Each row is where one point has got to under a steady rotation. How many ticks took it there?
The counts run from 0 to 464.
[  0   4  -2  -6  -2  -1   7  -2  -4 -17  -1 -10 -12   0   0   8  -4  -8
  -4   4 -12  14  -3   3   9  -1  -8 -24  -1   4  24 -17 -14  -1  -7   7
   4 -13  -3   4  -4   2  -3   7 -14  -8   6  13   4] -> 352
[ 14  -8 -14  24  -7  -4 -12  -5  -1   1   7  14   9   8  -3  -4  -7  22
   2  11   5   7  -6  -2  17   2 -11  14  -2 -14   3   3  -5   4   0   1
   1  -3   8  -1   8   8   9   8   4  -2   9  16  -4] -> 464
[ -3   8  -5  -1  16  10  -5  -6   7  -9  17 -11  -5  -5  -3 -10   0 -28
  -7   4  -6  14   8  -2   9  -2   1  -5   1   4  13 -11  -1  -5  -9   5
  -5 -17  -3   2  11   1  -1  13 -18  -4  -4  11   1] -> 419
[  3  -1  -6  -8 -11 -13  -7   9  14  -3 -12 -19   6   2   6  -4   2  19
   2   5   8  12 -24   6   2  -4   3  13  -1  -4 -12  13 -15  -9   6   0
   2  -1   2   4  -6 -17   9   0   0  -5  -1   1  -1] -> 52
[ 15  -8 -20  20   1   9  -2   2  15  -2  18   2  10  -4  -6  -2 -13  12
   0   5   9  -1 -11   1  11  -2  -3   4   6 -13   6  -6 -17   1 -10  -2
 -12  -8   0 -13  11  -6   3   7   0  -3   2   6  -5] -> 138
[ 17   7   4 -10  13   9  -8  -4  -1  -5 -11  -8  -5 -16  -1  -3  16  -5
   4   6 -11  23 -17  13   0   2   1  16  10   1   7  -2  -6  -7   8   4
   0   0   6  10   7   2  -6  19 -12   5   7   8   1] -> 442
[ -2   7  -8  -3  -4   5  13   7   5 -15  15 -19  -4  -8  -2   0 -22  -4
   3   6   3  -8  -8  -6  19  -1  -1 -11   5  -9  -3  -4 -12   5  -8  -1
  -5 -26  -6 -18  -2  -1   0   3  -8   0  -6   8  -2] -> 70
[  5   5   5   0  -3  -2   8   3 -13 -20  -5 -10 -14 -11   2   7  -5  13
   6  11  -8   8 -22   9  11   8  -4  -7   7  -7   5  -8 -21   2   6   8
  -1  -6   4   4  -3   9  -6   6  -6  -7  12  16   3] -> 201
[-11  -5  -2 -13   4  -4   2 -10  25  -3  -8  -8   9  -8   3  -2   1   3
  -5  14  11   6  -8  -8  -2 -15  -1  17   4   4   5   3  -2 -10  -7   9
  -6 -14   3  -9   5 -16   6  -4   5   8 -15   4  -4] -> 318
[  2  -9  -8  11   1  -6  -2   2 -14 -14  13   8 -12   3   5   1  -3   9
  -2  -4  -6  10   2  -3   2  14  -2 -12 -10  -9  -4 -18 -12  -2  13  -4
   7   7   7   7   6  20  -4   4  -8  -8  10  20  14] -> 356
[ -4   1  -8  -2   4   2  10  -3   6  -4   1  -7   2  -3  -1  10 -11   9
   8  22   8  11  -5 -15   5   1 -14  17  -3 -13  -1   1  -1  14  19  -5
   3 -17  -3 -12   0  -2   0  -6  18   1   2  20  -3] -> 67
[ -4  -8  -6   3  16   1   5 -11  -7  -3  23  11   0 -13  -6   5 -11  -4
   3   8   2   4  13  -7   7   6  -6   0   1  -6   7 -19   1   2   3  10
  -3 -16   3 -16  17  18  -7   7  -4   5   0  16   5] -> 90
[ 16  -4 -10  -8   1  12   7  12  28  -3  -1 -13   0  -5   0  -2   6   5
  -3   3  -1   4 -24  11   4  -4   7   2   9  -6 -11  -4  -4  -9   2  -9
  -9   0  -2  -6   6  -9  -1  14 -16   9  -7  -5   6] -> 295
[  0  -6   2   6   0  -2 -14  -2   9  -7 -13  -5  -7  -3  12 -17   4  12
   6   5  -1   1 -15  19   7  -6   5  12   4   4 -13  -3  -1 -11  11   7
   4  15  15  11   6  11  -6  -2  -8  -6  -2  10   7] -> 208
[-11  -4  -5   0  -7   1   5   5  12 -11  15 -18  -7  -2   5 -11 -14 -11
  -4   4   4  -3  -5  -3  20  -4   6 -13   1   1  -9 -12  -6  -2  -4  -1
  -4 -16  -1 -10   0   2   5  -3 -20   0 -15   4   3] -> 403
[ -5   8  -4 -15   8  -7  13   3   0 -13   6  -9  -8  -4  -4  15   5  -2
   2   5 -12  20  -1  -6  -4   8 -14 -18  -8  -5  19 -12 -10   0  -1   3
   8 -15  -6  12  -9  -3  -2   9   3  -7   4  11   1] -> 19
[  6   2 -18 -11   9 -10  -1  -6   2   7  14   8   9   2 -10   4  14  -8
  -1 -10  -5  25   6 -12  -3   3  -6   1  -8  -1  12   2  -5  -7  -9   0
   5 -10  -6   6   6 -18  16  11  -3   2  11   4  -6] -> 262
[ -3   3  -8  15   7   1 -11   4  11 -12  -2 -13  -9  -1   8 -12  -1  17
   8   8   5   2 -24  14   5  -1  -4   3   2  -2   5  -9 -14  -7   1  11
   8   6  10  19  -3   9  -5 -10   2 -16   4  15  -6] -> 209
[-14   5  -5   8  17  -6  -9 -19  -3  -1  10   5   6  -1  -6  -1  -2  -3
  10  14   3  12   8 -11   1   2 -13   7  -6   3  16  -8   0  -4  -1  17
   7 -12   9   5   7   7  -2  -3  14  -5   6  21  -6] -> 416
[-12  -7 -15   4  -9 -10  12   3  11  -6  24  -7   1   2   2  -6 -20   6
  -8   1  10  -3   0 -16  14   6  -2 -17  -8  -9  -8  -9 -11  -3  -2  -3
   0 -16  -1  -9   1  -3   8 -11  -5  -5 -10   5   0] -> 404
[  9  15  -3 -13   2   7  -1  -3  20  10  -6 -13   4  -6  -7  -6   9  -9
   6  10  -1  10 -13  -2  11 -10   2  10   6   0  -4  10   8   1  -9   0
  -1 -18  -1  -7   6 -16   6  13  -6  14  -6   2  -5] -> 394
[ 14 -15 -15   5 -11 -13  -7  -2  15  17   4   7  16   4   1  -6   7  25
   6  -3   5  -1 -10   0   2  -5   1  14  -1  -2 -20   6  -1  -8   0   6
   0  -1   9   1   6  -9   5   5   1   8   2  -2  -1] -> 56
[-12  -9   5 -15 -10 -24   8 -13  -8  -6  -8   3  -4  -1   4   5   6   1
   0  13 -10  17   9 -11  -1   3  -4   5 -13   4   3  -5   3  -9  13   8
  12 -14   5   4   1   0   4   1   1  10  -1  15   3] -> 175
[ -3   3  -5   7  -8  -4   0   4   3 -11  -8  -4  -7   7   3   2   2  24
  10  14 -12   4 -14   6   7  -1 -14 -12  -5   0   8  -6 -10  -2   0   8
  13  -4   5  17  -9  -4  -3  -5   6 -11   8  14  -2] -> 126
[ -3  -4   0  10   6  11   1  -7  20  -5  -2  -5  -2  -6   2  -6  -9  15
   5  16   4 -12  -8   9  12  -8  -5   6   7  -2  -5 -12   5   0   6   7
  -3  -2  16 -13  12  18 -13  -6   2   8  -4  17   3] -> 141
[ -8  13  -1 -13  15   6  12  -3   6  -2   9 -20   2 -13  -4  -1   3 -12
   8   5  -4  -6  -3  -3   2  -4  -6 -17   6   4   7 -13  -2  -7 -16  16
   5 -21   5  -2  -2  -3 -13   2  -2   8  -6   6  -3] -> 169
[ -1   4  -5   7  15   5 -11 -10  -4 -15   3   1 -10   0  -6  -4   3   0
   0  11  -5  20  -1   6   3  -1 -11   0   5   1  30  -9 -13  -6   0  11
   0  -1   1  12   4   5  -6   8  -1 -13  11  19  -6] -> 110
[  6 -10  -6 -10  -9 -23   8 -10  -9   8   7   6  12  -1  -5   4   5  -4
  -1  -1  -4  12   6 -15   8   3   6  -4 -12  -3 -20   1   6  -3   5   6
   5 -23   1 -12   9 -10  14   8 -12  12   2   1   2] -> 330
[  9 -14  -9   5  -7 -14  12   2 -21  -7  15  12  -1  -4  -4  13  -4  13
   0  -2  -5  12   0  -8   5  17  -4 -15  -7 -10   6 -14 -12   1   3   4
   5  -7   0  -4   5   1   1  13  -7   2  17   9   9] -> 23
[ 22  -3 -15  20   3   8 -16   0   3  -3  10   6  -5   2  -2  -9  -1   0
  -1   0  -1   3  -2  12  19   2  -1   0   6  -3   7  -9  -4  -1  -2  -3
   4   3   5   4  12  13  -2  15 -19  -7   6  13   7] -> 288
[-11   4  -5  -9   8  -2   1 -12  16  -2  -3  -5   5  -2  -5   5   1  -2
   1  24   1  23   8 -16   1  -4 -12  22  -4  -1   6   0   2   0  10   1
   2 -21  -2  -6   4  -3   5  -1  13   5  -4  22  -5] -> 242
[  0   0  -2  -7  12   2  15   7   5 -19  -2 -13  -6 -17  -2   9  -3  19
   6   7   0   5 -21   7  -8   5 -14  -6   7  -7  16 -16 -22   0   6   4
  -7   4   2   2  -4   1  -9   3   7  -5   8   7   5] -> 118
[ -8 -19  -9  -3 -11 -19  13   7  10   0  14   1   7   7   2   0  -8  11
  -5  -1  10   1   5 -15   5   2   2   1 -17  -4 -19  -7   1  -7   7  -1
   2 -12   4 -10   1  -9  10 -10  -2   6  -7   3   7] -> 405
